Each path below is one point turned by a fixed rotation once a step. After each direction that follows a path, write how fast that rotation turns it, in degrees each step (0 if it stays still).
Each turn is a multiple of 5 degrees from 10 to 175, or 0.
Each row of a path follows its step; steps can be skipped.
Path 1:
step 2: [  3.2 -37.2  22.2 -30.7 -19.1  -2.2  -5.3   8.9  28.6 -20.7  -3.1 -14.8
  14.4  29.4 -13.0  22.8  16.9  -1.0   3.0   1.3   9.4 -11.2   9.6   0.1
  -8.5   7.6  -2.1   6.6 -42.3 -10.1  21.9 -13.2 -11.0  40.2  24.4   1.5
  25.1   8.1 -36.9  14.5 -30.4]
step 5: [  6.3  -0.7   2.6   0.5  16.8  34.9  18.9  12.5  -1.1 -10.7  -1.4  15.7
  -9.4  13.7  -1.3  32.0  46.1  17.9  -7.2 -11.1 -18.8   2.9  48.0  25.3
  24.9  15.8  15.3 -15.1 -34.8 -19.7 -18.0 -17.7  -4.8 -24.9   2.6 -11.6
  15.6  -4.2 -33.9  -8.4  -3.0]
step 7: [  2.7 -12.7 -14.4  -9.6  10.9  34.6  13.5  16.7 -17.0 -18.7  10.0  10.5
   9.7  34.3 -19.1  34.2  19.9  -4.9  -5.3 -18.4   6.9  -8.9  16.1  -5.1
  15.9  -5.8  -4.9   4.7 -34.8 -32.7  32.9   8.9 -18.8  30.4   4.6 -25.1
 -11.3   2.1 -35.8  34.3   7.8]
step 12: [-17.0 -33.9   1.5 -21.5   9.4  38.5 -15.2   8.7 -18.9 -18.2  -7.5 -20.5
 -19.8   7.8  -4.1  20.5  52.1   1.6 -11.8  -2.5 -34.0  -2.2  12.1 -11.5
   7.1  -8.2   9.9 -21.6 -15.9 -17.9   7.3 -11.7  -2.3  -0.8 -25.0 -28.1
 -41.7  12.5  -5.5  20.9   8.5]
step 15: [-27.0 -30.7  25.9   2.3   5.3  22.1  25.2  -5.8  -5.1 -33.9 -38.7   3.4
  27.9  12.2  12.6  -7.3   2.2   1.6   7.7  26.3   2.9  18.8  -1.8 -19.2
  13.2  27.8  13.0  -5.3 -12.7   0.3  31.6 -29.0  23.4  -7.9 -23.0 -30.6
   9.0   1.4   1.2 -10.3 -35.2]
step 19: [  4.0  -0.7  12.1  -0.7  -1.3  61.9  -4.7  -5.1  13.1 -10.7  -7.9   3.7
  14.9  -4.0  -1.3  43.7  32.3   1.8 -10.1  -1.2  15.6   1.6  41.3 -25.1
  32.7   9.4  19.7 -12.7  -2.6  -5.4 -10.2  -8.9 -23.5   6.1  13.9 -24.6
   9.6  30.0 -20.1  22.2   5.0]
step 22: [ -6.7 -20.7  51.6 -11.3  -1.3  19.9   4.8   3.1  -0.1 -10.5 -11.2 -16.6
   0.8 -17.3  -5.7  -7.7  22.4  31.9 -11.7  29.4  18.6  -3.4  31.5  15.3
  43.1  -6.1  16.3   4.9 -23.5 -11.6  24.0   4.8  20.9  10.1 -16.3  17.4
  12.8  12.9   6.2 -36.1 -27.1]
step 23: [ -2.0 -26.6   9.7 -17.6   1.7   7.6   1.9  17.1   4.1 -26.3   8.3  -4.7
  -5.3  34.6 -13.4  14.3  40.6   2.6 -16.5 -23.5  -0.9  -9.3   5.5  33.5
 -15.2  -1.9  19.2  -6.8 -32.4 -31.7  -3.7 -22.1  15.5   4.0   4.8  19.5
  -7.6  38.4 -44.6 -15.6 -13.2]
step 24: [ -1.4 -45.3  18.1   9.8   2.2  22.7   6.5  15.5 -10.5 -12.1 -15.8 -24.4
   9.4  11.4   8.2  32.7  15.2   8.3  12.9  25.0  -9.6  21.4  32.1  -9.3
  47.0 -15.5  15.7 -11.0 -23.5 -22.8  -9.6 -36.8  21.6 -14.0  -3.3 -13.6
   7.9   1.8  -9.9  19.4 -14.5]
[ -2.5  -6.2  -5.6  -1.9   0.6  -9.8   3.2  -5.8   2.6   5.6   2.0  -2.7
   7.2  15.6   2.3  -5.2  -2.8  -5.6  -0.2  14.0  -7.4   0.8   5.7  -9.8
  -1.8  -6.2  -5.2  -2.4  -0.7  -3.7   5.0  -0.2  -8.4   2.3  -2.5 -11.0
   6.4   3.6  -2.2  11.4  -1.2] : 80
[  1.8   6.5   5.5  -7.5   4.3  -7.3  -2.1  -2.1   2.3  -6.8 -15.5  -1.4
   1.0  -3.7 -10.4  -6.5  -2.3   3.3  -3.6  -8.3  10.8   9.5   1.0  -7.0
  -4.8  -0.1  -1.5  -7.7   1.1   3.4   7.9   3.3   0.5   3.2   9.3  -9.0
   5.3  -8.5  -1.4   5.0  -4.0] : 60
[-10.7   4.8   9.2   1.2 -11.5   3.6  -2.2  -5.9   6.2  -3.5   2.4   3.6
   3.9  -6.3   4.0   4.4   5.6  -9.3  -1.2  -1.3  -9.9  -7.7  -4.2 -13.1
  -8.3   5.8   6.1  -2.7   3.7   9.9   2.3  -1.5  -5.0   2.5   3.1  -3.0
   7.9   1.8   4.2  -6.9  -6.1] : 20
[ -7.6   2.0   1.5   1.8   0.1  -3.0  -1.8  11.2   8.2  -9.0   0.3   5.0
   2.0   2.8   8.1   2.2   5.1   2.1   0.8  -1.5   5.8   1.9 -10.5   6.2
 -12.9  -6.9 -11.1  -1.5  -4.7   1.7  -3.3   8.4  -6.2   6.1  -6.3   8.8
   6.6   3.1  -9.4   6.3   4.2] : 155
[  1.1   4.0  -3.4   3.2 -11.3  -6.5  -6.9  11.8  -8.0  -2.7  -7.1   0.0
   4.6  -3.4  10.8  -2.1   1.4   0.9  -0.7   1.5   3.4   7.0   5.6  -3.6
  13.1  -1.5   9.8  -7.9  -3.4   6.5   2.1   2.3  -9.2  -8.3 -13.5  -0.8
  -0.7  -0.5   1.3  -1.1  -1.2] : 155
